Turns in one plane each, and the order they were made in; the first pair answered
turn Nepe:
0.87,1.35,1.40,-2.29,-2.15,-1.20,-0.76,-2.50,2.18,-0.97,-1.70,0.51,-1.86,1.02,1.37,-0.97,-2.45,1.33 -> 2.04,0.45,-0.72,-2.41,-4.03,0.09,-1.68,-0.30,1.28,-1.51,-0.96,0.65,-0.51,0.60,1.03,1.44,-0.49,2.26
-1.04,-0.38,-0.12,-1.27,-3.64,0.20,-1.74,0.71,0.94,-0.48,-0.87,-1.73,-2.73,-2.15,-2.42,1.49,-0.07,-1.14 -> -1.07,-0.48,-0.18,-0.56,-3.40,0.12,-1.21,1.18,0.98,-0.25,-0.65,-1.36,-2.47,-2.48,-3.04,1.03,0.25,-1.54
2.55,-2.08,1.12,1.30,-0.44,-0.72,0.44,-0.52,0.42,0.96,0.54,1.24,-1.80,-2.60,-1.40,-0.64,-0.15,-1.15 -> 1.94,-1.25,1.89,0.82,-0.25,-1.24,0.18,-2.07,1.27,1.10,-0.51,0.52,-2.40,-1.66,-0.88,-1.13,-0.97,-1.15
1.17,-0.79,-1.50,1.43,0.67,1.04,1.00,2.39,-2.14,-0.20,1.28,0.89,0.25,-0.61,-2.03,0.28,2.29,-0.87 -> 0.11,0.47,0.36,1.86,2.43,-0.28,1.63,0.76,-1.39,0.77,0.62,0.39,-1.04,-0.66,-2.26,-2.32,0.70,-2.14
turn tutez:
2.48,-0.85,-3.33,-0.20,-2.65,1.47,-1.03,2.57,-0.28,-1.42,0.95,-0.05,1.24,-0.71,-0.08,3.38,0.89,1.44 -> 2.02,-0.82,-3.35,-0.57,-2.56,1.14,-1.34,1.75,-0.05,-1.40,0.35,-0.13,1.16,-0.60,0.84,3.58,0.86,1.70
0.33,-0.52,-1.00,0.14,0.14,0.97,-0.69,0.58,-0.92,-0.27,-0.16,0.17,1.61,1.93,2.14,1.43,0.94,1.44 -> 0.38,-0.54,-1.09,0.56,0.87,1.19,-0.44,1.09,-1.64,-0.11,0.47,-0.04,1.70,1.74,1.53,1.11,1.34,0.57
1.19,-1.30,-0.11,0.01,-0.73,-0.81,-0.42,0.92,1.78,-0.42,0.39,-0.92,-0.94,-1.56,0.05,0.84,-1.43,0.44 -> 1.25,-1.34,-0.39,-0.06,-0.59,-1.11,-0.66,0.66,2.10,-0.42,0.36,-0.52,-1.06,-1.10,1.08,0.48,-1.54,1.22
turn Murik:
2.57,-0.50,-1.96,-0.16,-0.64,-0.51,-0.24,0.72,0.95,0.11,0.15,-0.43,1.14,1.37,2.53,2.82,-0.12,1.87 -> 2.39,-0.55,-2.33,0.46,-1.00,0.92,-0.25,2.76,0.47,0.03,0.49,-0.87,1.60,0.52,1.16,3.28,0.77,0.90
-3.73,1.79,2.15,-1.45,-0.15,-0.49,-1.50,-1.16,1.02,-1.97,0.16,-0.06,-0.50,0.01,-1.38,-0.12,0.15,0.38 -> -3.29,1.30,1.66,0.07,-0.43,0.10,-0.53,-0.04,0.05,-1.78,0.85,-0.07,-0.81,-1.55,-2.71,-0.29,0.70,-0.84
0.74,-0.79,-0.46,-0.24,-0.87,0.37,0.77,1.00,-0.20,-0.34,-0.56,0.10,-0.45,-0.73,-0.26,-0.27,0.20,0.68 -> 0.59,-0.98,-0.57,-0.23,-0.42,-0.43,0.70,0.34,0.03,-0.73,-0.98,0.14,-0.43,-0.08,0.54,-0.53,-0.29,1.14
turn turi:
-0.14,0.24,-1.23,-2.41,0.11,-1.34,-0.89,-1.03,0.38,-1.81,-0.35,0.81,-0.56,-0.67,1.62,-0.45,-0.48,2.11 -> 0.38,-0.04,-1.30,-2.63,-1.26,0.34,-1.17,-0.48,0.93,-1.59,-0.63,-0.65,-0.40,-1.23,0.69,0.66,-1.78,1.54
-0.88,0.17,0.26,-0.19,-0.77,-0.21,-0.19,0.03,0.24,-0.56,-0.49,0.00,-1.27,-0.71,-0.85,-1.16,-0.44,-0.30 -> -1.11,0.67,0.45,-0.55,-0.27,1.10,-0.32,-0.10,0.60,-0.29,-0.94,-0.91,-0.04,0.28,-0.58,-0.44,-0.90,-0.35
-0.76,-0.01,-0.93,-1.01,-3.45,0.91,-1.10,-0.47,-0.48,-0.76,-1.09,-0.97,-0.32,-0.74,-1.95,0.67,0.74,-0.77 -> -1.86,0.86,-0.67,-1.10,-0.22,1.09,-1.13,-0.91,-0.95,0.07,-1.02,-0.81,1.71,2.60,0.74,0.31,1.59,-0.47
0.93,-0.04,0.07,1.29,1.29,-0.76,1.28,0.90,-0.34,0.55,0.72,-1.55,1.07,0.55,1.70,-1.38,-0.53,0.27 -> 1.69,-0.46,-0.18,1.20,0.28,-1.70,1.14,1.24,-0.48,0.08,0.74,-1.06,-0.50,-1.35,0.60,-1.70,-0.73,0.45
turn Bog:
0.60,-0.61,0.58,0.98,0.03,0.41,0.86,-1.06,0.42,1.08,0.53,-2.22,-0.46,-1.01,-1.27,0.05,-0.80,-0.14 -> 0.22,-0.60,-0.27,0.67,0.72,1.53,0.49,-0.20,-0.44,0.56,1.19,-1.99,1.20,0.11,-0.35,1.14,0.30,0.41
0.82,-0.40,0.42,0.39,0.23,0.45,-0.22,-0.21,-0.20,0.76,0.79,-0.55,0.34,-1.97,-0.27,0.84,0.02,-0.55 -> 0.22,-0.29,0.04,0.20,0.66,1.11,-0.62,0.35,-0.57,0.35,0.90,-0.15,1.14,-1.02,0.52,1.35,1.10,0.05
0.12,-1.37,0.07,1.00,-1.04,1.65,-1.49,2.06,-1.79,1.51,0.33,0.72,2.99,0.85,-2.40,-0.25,2.73,-1.72 -> -1.86,-1.37,0.42,0.03,-1.51,-0.01,-2.42,0.77,-1.44,0.50,-0.58,2.54,2.14,0.98,-1.82,-1.98,3.46,0.24
Then:
Between the rows of a pair lie 2 to 3 turns.
1.44,-0.48,-0.72,0.69,-1.09,0.26,0.54,2.56,0.01,0.50,0.41,-0.73,-0.02,-1.62,0.83,1.93,-0.87,0.86 -> -0.71,-0.09,-0.81,-0.94,-1.95,0.73,-0.74,1.18,0.76,-0.55,-0.71,-0.54,-0.17,-0.48,1.02,1.88,-0.03,2.29 | Bog Bog turi
2.46,-1.36,-1.47,2.32,3.09,-0.37,2.38,1.57,-1.63,0.76,1.80,2.08,0.70,-0.13,-0.24,-0.70,1.55,-2.46 -> 2.14,-1.38,-0.30,1.91,2.68,-2.63,2.00,0.27,-1.15,0.13,1.00,2.11,-1.18,-1.47,-0.80,-2.17,0.45,-2.12 | Bog Bog Bog
-1.81,0.92,1.38,-1.19,1.50,-1.81,-0.31,-2.65,0.08,0.37,-1.58,0.90,-1.75,1.53,1.02,-2.88,-0.61,1.20 -> -0.33,0.39,0.10,-1.95,-3.43,0.28,-1.50,-1.59,1.73,-0.61,-1.28,-0.71,-2.64,-0.92,-1.12,-0.13,-1.96,1.97 | turi Nepe
-0.36,-0.39,-0.38,-0.12,-2.51,0.03,-1.07,-0.24,0.90,0.38,-0.11,-1.02,-0.81,-0.82,-1.21,0.98,-0.95,0.50 -> -1.25,-0.11,-0.41,1.24,1.10,-0.54,0.14,0.68,-1.42,1.47,0.57,0.42,0.98,0.94,-0.43,-0.61,1.55,-0.62 | turi Murik turi
-0.86,-0.40,0.21,-1.38,-3.28,-0.61,-1.02,-1.39,1.69,-0.62,-1.02,0.57,-0.63,-0.15,0.15,1.40,-0.18,2.30 -> 0.29,-0.84,1.02,0.15,0.12,-3.40,0.23,-1.75,0.70,0.17,-0.55,2.34,-1.06,0.47,1.47,-0.17,0.24,1.62 | Bog turi turi
0.37,-0.42,-1.38,-0.65,-1.46,2.11,-0.99,-0.83,1.39,-0.14,-0.99,-2.18,-1.17,0.31,-0.79,0.75,-2.22,-0.10 -> 1.32,0.21,-0.59,0.32,1.22,-0.14,0.41,-1.52,0.67,1.25,-0.72,-1.68,-1.71,0.80,0.55,-0.90,-3.01,-0.91 | turi Bog Bog
1.97,0.22,0.66,1.40,0.34,-0.08,1.20,-0.21,0.34,0.89,0.45,-0.78,0.14,-0.67,-0.12,-0.45,-1.36,-1.57 -> 0.24,-0.37,-0.84,-0.09,-1.60,-1.21,-0.44,-0.30,0.00,-1.09,-0.23,1.34,-1.77,-1.99,-1.20,-0.28,0.81,0.80 | Bog Bog turi
0.30,0.56,-0.69,0.48,0.35,2.19,-0.70,0.49,-0.36,-0.98,0.46,-1.14,1.89,2.60,0.24,1.52,-0.36,0.59 -> 2.30,-0.82,-0.88,0.46,-1.76,-1.49,-0.82,-0.67,0.05,-2.36,0.42,0.46,-1.58,-0.70,-0.45,0.55,-1.81,1.49 | turi turi Murik
-1.83,0.57,-2.37,0.10,0.63,1.58,-0.39,1.09,-1.25,0.17,0.30,-0.38,2.26,1.69,0.23,1.81,1.71,0.46 -> -0.60,0.43,-1.62,-0.96,1.28,-0.26,-0.75,-0.93,-0.19,0.13,-0.22,0.15,1.84,2.72,2.52,1.28,0.64,1.79 | Murik Murik Murik
0.56,-0.54,2.02,0.92,1.80,-1.03,-0.04,2.14,-0.96,-0.57,-0.57,-0.05,-0.52,-3.05,-3.06,-1.54,1.45,-0.77 -> -0.30,0.68,2.96,-0.04,2.02,1.88,0.05,1.39,0.67,0.41,-1.28,-2.64,0.81,-1.18,-2.61,-0.75,-0.35,-1.45 | turi Nepe
-0.45,0.92,1.05,-0.65,0.11,0.79,0.04,-1.42,1.51,0.01,-0.86,-0.94,0.50,1.20,0.94,0.22,-1.52,-0.19 -> 1.09,-0.44,-0.34,-0.64,-1.98,-1.01,-0.38,-0.63,0.70,-0.89,-0.05,0.30,-1.15,-1.16,-0.42,0.61,-0.29,1.13 | Nepe turi turi
1.87,-0.10,0.94,1.94,1.01,-0.12,1.02,1.21,-1.15,1.68,0.95,-0.09,0.25,-1.17,-0.10,-0.33,-0.67,-1.05 -> 2.88,-0.26,-0.33,0.29,0.21,0.16,0.05,0.67,0.04,0.59,0.54,0.49,0.89,0.32,2.56,1.21,-0.82,1.38 | Murik Nepe Nepe
-0.55,1.42,-0.01,-0.68,0.37,2.89,0.09,0.65,0.95,-0.11,-0.48,-2.22,1.92,1.38,0.31,0.50,-0.56,-0.77 -> 0.22,1.35,0.65,-1.47,0.81,1.03,-0.15,-0.83,1.99,-0.02,-0.63,-1.41,1.30,1.66,1.94,-0.02,-1.52,-0.06 | Murik Murik Murik
-0.29,-0.37,-0.40,-2.10,-0.41,-1.72,-1.46,-2.62,0.81,-1.38,0.15,1.47,-0.84,1.07,1.28,0.21,0.26,3.20 -> 0.40,-0.72,-1.94,-1.74,-2.49,1.18,-1.77,-0.58,0.34,-1.60,1.25,0.36,0.17,0.31,-0.19,2.62,0.30,3.06 | Nepe turi
